In the data rows, 128 means zero.
Each row below has a hidden score, from 0 to 40, with 20 about the middle. What is it? The score is a weighted sum of the row's numbers plus the product of two more (or one squared), each taken from its middle value.
[133, 142, 104, 158, 116, 118, 126, 136, 118, 132, 108, 132, 120, 128, 160, 118, 124, 135, 121, 105, 115, 134, 121, 146]: 28
[124, 139, 109, 136, 92, 110, 138, 130, 135, 137, 104, 124, 146, 138, 157, 108, 131, 139, 119, 108, 140, 127, 123, 144]: 20
[141, 115, 159, 115, 140, 133, 135, 114, 127, 120, 138, 144, 139, 124, 95, 129, 119, 122, 122, 142, 141, 136, 142, 106]: 23
[114, 151, 103, 166, 99, 130, 133, 129, 127, 142, 110, 113, 138, 142, 178, 116, 153, 143, 129, 122, 147, 121, 129, 165]: 19
[126, 138, 97, 146, 119, 98, 130, 136, 140, 149, 101, 115, 136, 112, 149, 97, 126, 118, 134, 90, 128, 128, 115, 136]: 17
[124, 132, 108, 153, 114, 118, 122, 125, 137, 95, 115, 104, 121, 141, 141, 141, 130, 122, 136, 108, 112, 116, 126, 128]: 18
[53, 180, 81, 169, 100, 145, 142, 156, 131, 160, 64, 100, 99, 142, 199, 97, 164, 175, 138, 80, 100, 102, 106, 205]: 7
[107, 144, 118, 132, 125, 149, 128, 126, 134, 135, 135, 123, 115, 139, 140, 138, 129, 146, 143, 131, 115, 120, 137, 146]: 19
[128, 135, 76, 169, 105, 103, 129, 141, 135, 128, 94, 97, 121, 102, 143, 123, 144, 146, 99, 128, 125, 119, 121, 131]: 22
[126, 139, 95, 136, 111, 128, 127, 140, 132, 140, 118, 124, 142, 136, 168, 122, 151, 134, 126, 134, 131, 124, 123, 144]: 17
[126, 111, 145, 134, 130, 74, 143, 137, 122, 149, 124, 150, 147, 90, 126, 98, 130, 94, 92, 110, 147, 143, 132, 112]: 17
[121, 131, 106, 143, 123, 137, 121, 127, 144, 139, 132, 115, 120, 142, 151, 137, 142, 146, 130, 128, 119, 128, 118, 144]: 13
[121, 115, 109, 146, 130, 138, 113, 141, 130, 130, 131, 105, 94, 151, 143, 146, 136, 134, 155, 138, 105, 104, 161, 142]: 23
[135, 133, 154, 118, 134, 129, 133, 115, 135, 126, 133, 167, 117, 126, 113, 122, 120, 131, 110, 142, 133, 144, 125, 119]: 22
[110, 148, 155, 130, 128, 111, 150, 134, 147, 129, 118, 175, 154, 96, 122, 90, 122, 112, 97, 106, 161, 139, 121, 152]: 19
[139, 117, 167, 104, 158, 132, 157, 123, 128, 138, 146, 160, 128, 96, 95, 121, 115, 109, 105, 131, 168, 145, 108, 121]: 31
[143, 130, 128, 122, 127, 150, 149, 131, 143, 124, 136, 139, 112, 146, 155, 132, 132, 136, 139, 124, 122, 117, 111, 135]: 17
[127, 124, 114, 118, 117, 169, 115, 123, 114, 128, 153, 107, 113, 154, 133, 147, 140, 138, 135, 146, 115, 115, 132, 115]: 24
[46, 171, 81, 182, 97, 151, 126, 165, 128, 171, 88, 123, 130, 132, 167, 104, 147, 138, 123, 71, 129, 121, 90, 207]: 13
[125, 126, 146, 109, 132, 118, 135, 121, 135, 127, 131, 145, 134, 120, 109, 117, 117, 124, 124, 123, 137, 153, 139, 126]: 24
[135, 109, 129, 119, 136, 153, 125, 115, 127, 121, 149, 129, 81, 138, 106, 159, 123, 127, 131, 141, 94, 106, 127, 110]: 23
[130, 121, 117, 125, 140, 146, 116, 122, 125, 141, 152, 121, 101, 138, 127, 140, 132, 153, 154, 132, 97, 114, 124, 108]: 20
[126, 127, 143, 98, 147, 144, 121, 113, 124, 118, 143, 133, 141, 129, 109, 149, 115, 135, 132, 144, 118, 120, 144, 108]: 22
[186, 74, 144, 69, 166, 150, 98, 125, 111, 84, 185, 116, 126, 141, 64, 205, 103, 123, 140, 197, 116, 114, 187, 66]: 32
[130, 133, 182, 111, 136, 127, 151, 113, 127, 96, 124, 177, 143, 121, 115, 124, 117, 147, 86, 121, 147, 163, 138, 141]: 21
[101, 135, 92, 163, 88, 81, 146, 152, 140, 146, 92, 126, 128, 99, 143, 113, 124, 118, 101, 87, 139, 157, 114, 154]: 37
[121, 125, 157, 125, 145, 113, 158, 100, 123, 121, 138, 143, 147, 93, 120, 118, 138, 109, 116, 121, 149, 141, 124, 121]: 18
[122, 125, 118, 133, 123, 150, 108, 130, 135, 132, 135, 124, 104, 137, 137, 131, 140, 140, 154, 119, 102, 126, 122, 132]: 24
[91, 173, 101, 143, 137, 201, 86, 143, 139, 117, 154, 85, 62, 198, 150, 138, 131, 191, 187, 155, 82, 59, 183, 167]: 26
[122, 123, 103, 149, 119, 128, 119, 141, 122, 119, 136, 98, 99, 170, 149, 145, 132, 136, 144, 142, 113, 92, 151, 128]: 19
[179, 93, 162, 105, 136, 65, 173, 132, 139, 116, 114, 168, 163, 75, 108, 123, 107, 103, 67, 122, 189, 174, 105, 102]: 12
[73, 166, 81, 184, 107, 156, 140, 121, 121, 175, 87, 97, 107, 161, 210, 96, 186, 151, 142, 110, 104, 81, 106, 193]: 1
[147, 126, 134, 103, 143, 169, 131, 114, 137, 110, 161, 116, 116, 150, 90, 165, 132, 138, 157, 155, 96, 95, 125, 110]: 20
[140, 105, 149, 104, 146, 151, 120, 121, 118, 122, 169, 125, 70, 142, 103, 146, 128, 132, 142, 155, 110, 108, 132, 99]: 32
[119, 152, 118, 130, 116, 131, 127, 124, 139, 133, 121, 136, 135, 132, 145, 126, 124, 139, 148, 122, 117, 130, 124, 130]: 32
[150, 161, 142, 128, 153, 144, 108, 130, 136, 121, 123, 158, 155, 110, 127, 116, 110, 150, 134, 100, 127, 146, 129, 139]: 26
[131, 126, 105, 133, 136, 151, 96, 138, 139, 112, 156, 106, 98, 146, 151, 134, 151, 151, 153, 156, 117, 89, 139, 139]: 18
[124, 135, 130, 115, 130, 151, 125, 135, 138, 108, 133, 132, 134, 139, 126, 146, 137, 156, 128, 137, 121, 130, 132, 114]: 24
[118, 122, 132, 135, 139, 127, 137, 120, 127, 118, 137, 127, 136, 128, 126, 125, 130, 129, 132, 126, 120, 149, 115, 115]: 23
[124, 130, 132, 129, 120, 110, 130, 129, 127, 134, 109, 138, 144, 123, 138, 100, 125, 130, 113, 118, 142, 145, 131, 138]: 18
[135, 134, 146, 111, 138, 118, 138, 113, 133, 133, 123, 141, 143, 103, 117, 108, 118, 122, 119, 119, 141, 131, 117, 123]: 18
[97, 127, 93, 148, 141, 139, 113, 127, 140, 147, 121, 94, 108, 132, 144, 145, 126, 123, 149, 132, 108, 103, 142, 149]: 16
[106, 128, 138, 152, 124, 102, 124, 137, 125, 94, 119, 145, 128, 106, 129, 108, 131, 132, 117, 119, 128, 148, 146, 146]: 30
[116, 137, 112, 151, 115, 117, 136, 143, 123, 122, 121, 123, 136, 131, 160, 111, 150, 107, 119, 114, 131, 136, 111, 148]: 16
[93, 132, 149, 148, 116, 76, 159, 142, 135, 144, 110, 148, 134, 103, 134, 86, 150, 113, 100, 112, 153, 140, 131, 131]: 15
[119, 134, 145, 127, 140, 122, 136, 118, 129, 116, 128, 151, 144, 122, 124, 113, 121, 125, 110, 116, 139, 133, 132, 136]: 21
[133, 146, 77, 150, 119, 112, 106, 144, 127, 156, 106, 71, 146, 141, 154, 115, 132, 140, 148, 105, 133, 98, 118, 139]: 7
[115, 140, 111, 140, 115, 115, 129, 144, 149, 135, 101, 123, 137, 112, 136, 109, 119, 121, 126, 112, 135, 132, 133, 155]: 25
[113, 138, 135, 133, 127, 121, 150, 113, 143, 118, 120, 143, 146, 123, 131, 105, 132, 120, 115, 118, 129, 126, 120, 141]: 16
[123, 130, 141, 124, 131, 119, 131, 124, 132, 139, 128, 145, 135, 117, 128, 111, 126, 122, 129, 115, 139, 138, 114, 118]: 19
[134, 135, 143, 123, 131, 106, 141, 126, 134, 125, 120, 142, 127, 119, 125, 108, 129, 126, 117, 114, 130, 135, 135, 139]: 18
[127, 117, 129, 137, 114, 97, 139, 127, 121, 102, 133, 135, 142, 114, 131, 108, 137, 104, 107, 121, 145, 133, 134, 129]: 18
[146, 141, 135, 119, 156, 151, 132, 117, 160, 133, 145, 151, 117, 122, 111, 122, 111, 115, 132, 129, 117, 121, 103, 105]: 38
[134, 131, 94, 145, 122, 129, 109, 131, 134, 138, 116, 100, 120, 139, 153, 124, 126, 128, 128, 100, 114, 132, 120, 129]: 32
[171, 84, 157, 55, 129, 131, 123, 131, 101, 128, 174, 141, 150, 111, 62, 175, 90, 97, 109, 179, 161, 147, 125, 88]: 25
[123, 118, 158, 126, 133, 101, 145, 133, 133, 134, 132, 153, 129, 91, 114, 94, 122, 112, 109, 116, 139, 138, 130, 117]: 23
[89, 129, 93, 181, 111, 139, 125, 133, 119, 98, 121, 81, 108, 163, 162, 133, 157, 133, 137, 146, 109, 83, 130, 147]: 14
[142, 109, 154, 98, 143, 154, 98, 113, 113, 123, 137, 138, 135, 155, 104, 164, 111, 140, 120, 139, 124, 138, 142, 102]: 33
[121, 135, 144, 117, 129, 93, 136, 138, 119, 137, 112, 155, 149, 99, 125, 103, 118, 114, 98, 92, 146, 162, 116, 137]: 20
[146, 132, 125, 126, 134, 134, 121, 122, 120, 133, 135, 117, 118, 138, 129, 138, 133, 133, 134, 134, 126, 126, 129, 113]: 18
[186, 116, 137, 96, 137, 127, 118, 118, 111, 130, 150, 122, 128, 107, 118, 143, 126, 125, 145, 143, 137, 120, 137, 103]: 18
[122, 167, 77, 162, 103, 111, 141, 111, 127, 167, 71, 74, 157, 125, 173, 124, 168, 146, 143, 115, 120, 107, 95, 134]: 11
[84, 206, 88, 171, 121, 148, 138, 161, 137, 166, 114, 120, 138, 130, 193, 89, 141, 112, 157, 65, 123, 107, 78, 207]: 12
[134, 121, 115, 121, 123, 151, 118, 135, 111, 126, 126, 115, 114, 144, 145, 139, 138, 134, 147, 121, 111, 118, 143, 125]: 23
[119, 132, 130, 126, 122, 117, 127, 126, 127, 128, 120, 125, 117, 131, 136, 138, 127, 132, 131, 110, 118, 136, 147, 135]: 18
[122, 124, 162, 124, 144, 87, 153, 146, 133, 127, 125, 158, 161, 80, 120, 78, 131, 113, 86, 118, 170, 156, 108, 147]: 17
[97, 128, 127, 122, 114, 130, 142, 141, 129, 137, 123, 127, 118, 116, 135, 123, 124, 112, 135, 113, 122, 134, 107, 133]: 21
[198, 88, 142, 119, 123, 67, 147, 141, 125, 125, 132, 150, 178, 87, 89, 131, 90, 55, 80, 134, 173, 172, 101, 67]: 30
[128, 138, 139, 124, 132, 127, 131, 126, 127, 128, 135, 141, 138, 128, 125, 111, 122, 132, 118, 118, 131, 136, 124, 132]: 20
[100, 137, 109, 152, 115, 108, 146, 131, 144, 134, 115, 118, 137, 140, 154, 125, 139, 134, 129, 118, 122, 118, 122, 152]: 17
[119, 131, 125, 132, 139, 153, 120, 119, 137, 122, 148, 111, 125, 143, 148, 142, 154, 141, 146, 154, 100, 115, 139, 128]: 18
[119, 132, 100, 130, 127, 163, 103, 123, 135, 112, 145, 83, 107, 169, 133, 161, 124, 157, 165, 164, 100, 93, 160, 136]: 21
[126, 133, 101, 149, 135, 155, 122, 124, 128, 130, 138, 100, 84, 144, 143, 134, 122, 145, 161, 136, 103, 97, 133, 147]: 22
[118, 131, 115, 170, 108, 106, 132, 139, 114, 120, 131, 127, 116, 141, 159, 120, 138, 113, 122, 109, 116, 123, 137, 129]: 26
[136, 127, 150, 101, 120, 128, 128, 139, 108, 137, 139, 148, 146, 133, 127, 120, 136, 138, 121, 140, 153, 131, 111, 132]: 15
[145, 114, 137, 109, 152, 138, 107, 97, 110, 147, 114, 126, 124, 142, 93, 170, 101, 128, 138, 144, 103, 128, 133, 71]: 19
[121, 135, 101, 133, 117, 136, 117, 130, 130, 124, 127, 107, 131, 144, 150, 136, 143, 139, 153, 154, 128, 127, 130, 148]: 27
[138, 138, 112, 123, 110, 138, 125, 146, 134, 123, 127, 133, 141, 131, 136, 111, 133, 128, 123, 101, 123, 135, 110, 147]: 23
[142, 137, 133, 118, 145, 131, 113, 111, 129, 141, 138, 124, 125, 130, 115, 136, 117, 128, 150, 134, 113, 119, 120, 101]: 19
[122, 118, 105, 133, 112, 139, 106, 129, 117, 139, 136, 93, 113, 159, 146, 147, 132, 140, 141, 134, 106, 99, 142, 129]: 15
[112, 140, 147, 128, 148, 120, 130, 127, 129, 109, 107, 143, 136, 112, 122, 112, 136, 135, 128, 123, 136, 126, 135, 131]: 20
[110, 121, 114, 138, 129, 139, 135, 96, 129, 135, 142, 118, 97, 141, 148, 138, 138, 115, 142, 140, 115, 109, 101, 113]: 12
[142, 127, 114, 129, 127, 146, 107, 113, 123, 134, 144, 112, 106, 151, 126, 153, 129, 136, 149, 141, 94, 108, 137, 115]: 22
[154, 85, 137, 95, 132, 157, 115, 114, 110, 111, 165, 99, 116, 169, 95, 175, 131, 133, 161, 187, 106, 95, 167, 89]: 22
[136, 136, 155, 119, 143, 117, 141, 126, 137, 149, 122, 163, 137, 80, 115, 103, 128, 95, 111, 105, 155, 157, 93, 116]: 29
[94, 144, 87, 183, 100, 127, 119, 147, 137, 140, 103, 110, 97, 136, 169, 103, 151, 132, 135, 100, 111, 119, 121, 178]: 25
[142, 126, 148, 105, 145, 119, 138, 99, 132, 118, 132, 145, 159, 104, 96, 126, 101, 124, 116, 127, 143, 126, 134, 117]: 16
[129, 134, 113, 126, 122, 137, 118, 126, 138, 122, 141, 118, 110, 128, 132, 139, 134, 136, 140, 133, 116, 115, 123, 130]: 18
[89, 155, 109, 159, 96, 102, 164, 145, 155, 139, 103, 146, 137, 116, 133, 96, 118, 99, 102, 89, 151, 143, 101, 151]: 23
[108, 147, 88, 165, 131, 143, 119, 135, 118, 145, 128, 75, 131, 147, 156, 141, 165, 123, 146, 158, 112, 76, 127, 131]: 8
[129, 123, 125, 137, 130, 137, 126, 128, 125, 142, 130, 116, 124, 138, 150, 125, 148, 115, 141, 125, 118, 112, 129, 126]: 18
[134, 117, 133, 110, 133, 148, 111, 117, 118, 118, 153, 118, 136, 153, 117, 146, 139, 138, 144, 153, 124, 119, 159, 118]: 20
[145, 115, 150, 116, 114, 52, 138, 172, 129, 134, 103, 180, 166, 82, 141, 67, 140, 87, 66, 87, 206, 182, 76, 173]: 11
[135, 116, 128, 122, 143, 140, 121, 126, 140, 136, 141, 143, 119, 134, 129, 128, 135, 127, 146, 119, 114, 119, 114, 114]: 26
[111, 136, 133, 139, 120, 113, 145, 128, 153, 141, 111, 138, 136, 112, 144, 106, 140, 132, 121, 108, 138, 135, 129, 144]: 15
[159, 119, 167, 107, 113, 74, 168, 121, 135, 114, 114, 166, 180, 92, 117, 108, 114, 102, 83, 118, 184, 170, 109, 124]: 16
[121, 132, 115, 144, 126, 115, 135, 129, 150, 136, 99, 134, 135, 115, 141, 122, 112, 134, 128, 98, 123, 141, 129, 133]: 21
[104, 130, 114, 162, 116, 140, 126, 134, 116, 119, 127, 99, 90, 132, 156, 131, 162, 125, 142, 146, 114, 96, 143, 155]: 21
[138, 110, 99, 134, 142, 143, 111, 121, 115, 133, 122, 88, 117, 163, 131, 161, 123, 131, 167, 145, 87, 90, 163, 119]: 22
[124, 137, 144, 126, 132, 102, 136, 118, 115, 127, 115, 153, 160, 122, 127, 105, 118, 125, 112, 91, 139, 154, 144, 122]: 23
[150, 112, 141, 99, 136, 144, 106, 111, 109, 122, 140, 141, 141, 131, 95, 138, 98, 110, 121, 126, 121, 137, 129, 105]: 30
[125, 124, 148, 116, 144, 98, 158, 135, 133, 122, 124, 166, 128, 85, 118, 101, 125, 118, 101, 121, 134, 147, 127, 133]: 21
[95, 151, 101, 197, 65, 104, 168, 165, 159, 110, 99, 136, 158, 119, 173, 90, 171, 112, 80, 98, 138, 139, 95, 166]: 33
[135, 123, 136, 119, 135, 128, 125, 130, 126, 114, 126, 135, 125, 134, 127, 122, 103, 129, 132, 125, 126, 127, 125, 102]: 25
[140, 106, 131, 110, 129, 154, 96, 117, 111, 118, 151, 128, 129, 149, 99, 160, 115, 113, 143, 137, 105, 128, 133, 104]: 27
[132, 142, 131, 109, 130, 132, 127, 135, 132, 115, 120, 149, 139, 124, 119, 123, 116, 139, 127, 109, 127, 144, 141, 134]: 26
[155, 152, 80, 145, 120, 124, 104, 121, 131, 145, 121, 92, 152, 148, 154, 122, 126, 129, 135, 104, 131, 123, 115, 135]: 15
[120, 124, 163, 113, 140, 110, 166, 119, 138, 116, 116, 162, 120, 104, 113, 102, 146, 135, 88, 137, 168, 143, 106, 142]: 16
[125, 116, 119, 117, 138, 165, 125, 114, 127, 113, 155, 87, 92, 169, 131, 169, 131, 144, 154, 191, 97, 88, 170, 128]: 18
[140, 118, 137, 118, 142, 136, 119, 108, 120, 147, 125, 130, 124, 133, 99, 133, 124, 136, 126, 131, 126, 120, 148, 112]: 20
[126, 138, 89, 145, 111, 120, 96, 128, 130, 145, 124, 116, 124, 146, 144, 127, 117, 154, 133, 101, 109, 122, 124, 138]: 20
[144, 134, 107, 148, 129, 138, 112, 131, 154, 131, 101, 118, 94, 143, 141, 132, 115, 149, 152, 115, 111, 108, 125, 139]: 23
[142, 122, 180, 106, 134, 84, 174, 145, 114, 128, 128, 161, 150, 77, 112, 99, 133, 102, 86, 142, 171, 159, 102, 118]: 15
[127, 129, 133, 116, 119, 135, 123, 129, 113, 133, 132, 137, 142, 145, 126, 131, 120, 111, 121, 125, 124, 136, 103, 99]: 21
[131, 117, 140, 113, 131, 133, 135, 141, 115, 112, 142, 128, 133, 129, 114, 133, 133, 127, 125, 144, 136, 135, 121, 118]: 19
[118, 147, 103, 165, 122, 141, 129, 139, 136, 110, 146, 124, 122, 133, 150, 119, 156, 132, 141, 132, 121, 106, 132, 140]: 22
[113, 154, 118, 162, 110, 112, 150, 147, 138, 110, 101, 130, 150, 132, 165, 105, 146, 132, 116, 100, 141, 133, 132, 168]: 15
[152, 143, 152, 103, 139, 130, 120, 123, 125, 134, 123, 167, 131, 134, 112, 130, 102, 122, 119, 119, 132, 153, 113, 113]: 24
[118, 128, 146, 131, 115, 58, 158, 157, 145, 195, 63, 200, 172, 50, 143, 55, 114, 68, 67, 44, 218, 199, 27, 176]: 7
[152, 129, 150, 88, 155, 156, 119, 118, 121, 125, 135, 141, 162, 154, 98, 156, 97, 130, 131, 151, 126, 131, 132, 93]: 25
[129, 129, 112, 133, 118, 135, 126, 133, 134, 145, 112, 114, 146, 126, 137, 128, 138, 126, 145, 121, 122, 134, 122, 134]: 20
[148, 118, 115, 146, 133, 131, 109, 126, 134, 110, 124, 104, 100, 148, 129, 144, 124, 108, 135, 144, 92, 115, 148, 109]: 28
[147, 110, 117, 127, 137, 149, 105, 111, 135, 125, 143, 111, 97, 170, 122, 165, 117, 133, 153, 147, 98, 118, 137, 104]: 23
[137, 124, 124, 121, 131, 128, 116, 116, 128, 135, 126, 116, 124, 139, 121, 153, 122, 130, 128, 141, 117, 118, 136, 106]: 15
[119, 145, 130, 138, 132, 123, 141, 124, 133, 139, 113, 134, 137, 119, 126, 114, 121, 127, 128, 108, 130, 143, 115, 133]: 18
[119, 115, 106, 144, 136, 129, 122, 118, 139, 135, 127, 119, 115, 142, 142, 136, 131, 127, 145, 123, 101, 120, 132, 125]: 19
[111, 115, 117, 106, 110, 117, 112, 125, 126, 121, 113, 127, 145, 119, 133, 120, 107, 130, 127, 109, 130, 156, 132, 132]: 23
[126, 119, 139, 124, 131, 146, 129, 131, 119, 117, 142, 130, 123, 129, 137, 136, 143, 130, 124, 143, 126, 107, 138, 127]: 17
[94, 190, 118, 184, 89, 109, 160, 147, 156, 105, 102, 143, 153, 148, 172, 82, 174, 168, 100, 80, 145, 128, 125, 200]: 9
[150, 107, 155, 102, 144, 107, 125, 122, 113, 133, 143, 133, 139, 90, 92, 123, 114, 117, 125, 122, 151, 155, 140, 106]: 25
[65, 137, 171, 125, 117, 98, 158, 132, 139, 97, 96, 160, 158, 73, 137, 96, 153, 157, 85, 115, 166, 161, 131, 189]: 8
[141, 126, 115, 127, 130, 145, 113, 125, 129, 136, 139, 122, 122, 149, 135, 137, 142, 139, 131, 143, 120, 121, 135, 129]: 17
[146, 128, 149, 119, 138, 91, 131, 141, 142, 146, 122, 165, 148, 96, 124, 92, 120, 106, 94, 99, 170, 186, 101, 132]: 34
[117, 129, 137, 136, 113, 105, 158, 148, 119, 153, 125, 139, 126, 120, 129, 98, 135, 104, 110, 108, 156, 142, 122, 147]: 16
[111, 128, 128, 150, 132, 159, 116, 122, 113, 136, 153, 94, 66, 150, 127, 166, 126, 120, 168, 162, 90, 88, 146, 123]: 35
[125, 127, 115, 139, 125, 141, 117, 128, 130, 122, 138, 114, 125, 140, 144, 141, 136, 129, 142, 134, 109, 114, 147, 142]: 20
[166, 102, 159, 90, 124, 129, 113, 134, 108, 116, 135, 152, 161, 138, 89, 145, 101, 115, 109, 140, 155, 155, 146, 105]: 24
[125, 128, 109, 155, 129, 161, 111, 138, 122, 122, 141, 111, 118, 145, 125, 145, 130, 137, 142, 133, 100, 123, 140, 140]: 26
[138, 128, 144, 108, 136, 106, 125, 133, 137, 140, 129, 157, 159, 103, 114, 148, 117, 111, 105, 102, 150, 151, 120, 113]: 19
[129, 113, 118, 136, 130, 145, 111, 129, 118, 108, 140, 101, 109, 162, 137, 148, 127, 144, 146, 147, 102, 90, 145, 134]: 18
[111, 136, 141, 119, 132, 116, 139, 141, 126, 135, 117, 152, 149, 113, 99, 123, 126, 119, 113, 106, 143, 149, 132, 137]: 20
[131, 122, 116, 147, 126, 137, 119, 123, 131, 134, 125, 117, 116, 149, 127, 143, 130, 135, 132, 135, 105, 129, 130, 108]: 21
[138, 123, 130, 116, 135, 137, 118, 106, 121, 143, 127, 124, 123, 138, 119, 142, 127, 133, 150, 133, 127, 108, 130, 119]: 13
[149, 108, 143, 111, 141, 141, 115, 115, 110, 95, 143, 123, 120, 143, 112, 149, 132, 141, 126, 158, 128, 111, 135, 114]: 16
[134, 134, 157, 108, 137, 127, 129, 125, 130, 128, 130, 153, 146, 107, 107, 135, 127, 120, 119, 125, 149, 144, 129, 125]: 18
[122, 142, 130, 122, 129, 122, 138, 130, 140, 130, 126, 148, 129, 118, 123, 113, 123, 124, 120, 113, 130, 124, 121, 132]: 19
[150, 105, 176, 118, 129, 76, 157, 120, 134, 127, 130, 166, 143, 80, 108, 94, 127, 90, 81, 124, 169, 182, 95, 120]: 17
[124, 118, 116, 120, 130, 125, 128, 123, 119, 134, 131, 120, 128, 134, 126, 127, 166, 135, 139, 146, 133, 124, 137, 135]: 12
[90, 125, 102, 187, 90, 98, 143, 145, 145, 127, 89, 125, 38, 141, 145, 110, 142, 148, 101, 101, 119, 108, 130, 164]: 25
[114, 141, 109, 151, 111, 138, 103, 130, 136, 134, 125, 105, 116, 155, 154, 135, 133, 138, 138, 135, 113, 118, 142, 152]: 22
[115, 121, 122, 141, 128, 129, 136, 136, 130, 128, 144, 127, 106, 116, 134, 117, 141, 120, 131, 126, 121, 105, 115, 133]: 18
[119, 118, 124, 124, 127, 111, 101, 110, 123, 116, 110, 121, 144, 122, 134, 125, 109, 135, 131, 118, 115, 153, 138, 134]: 21
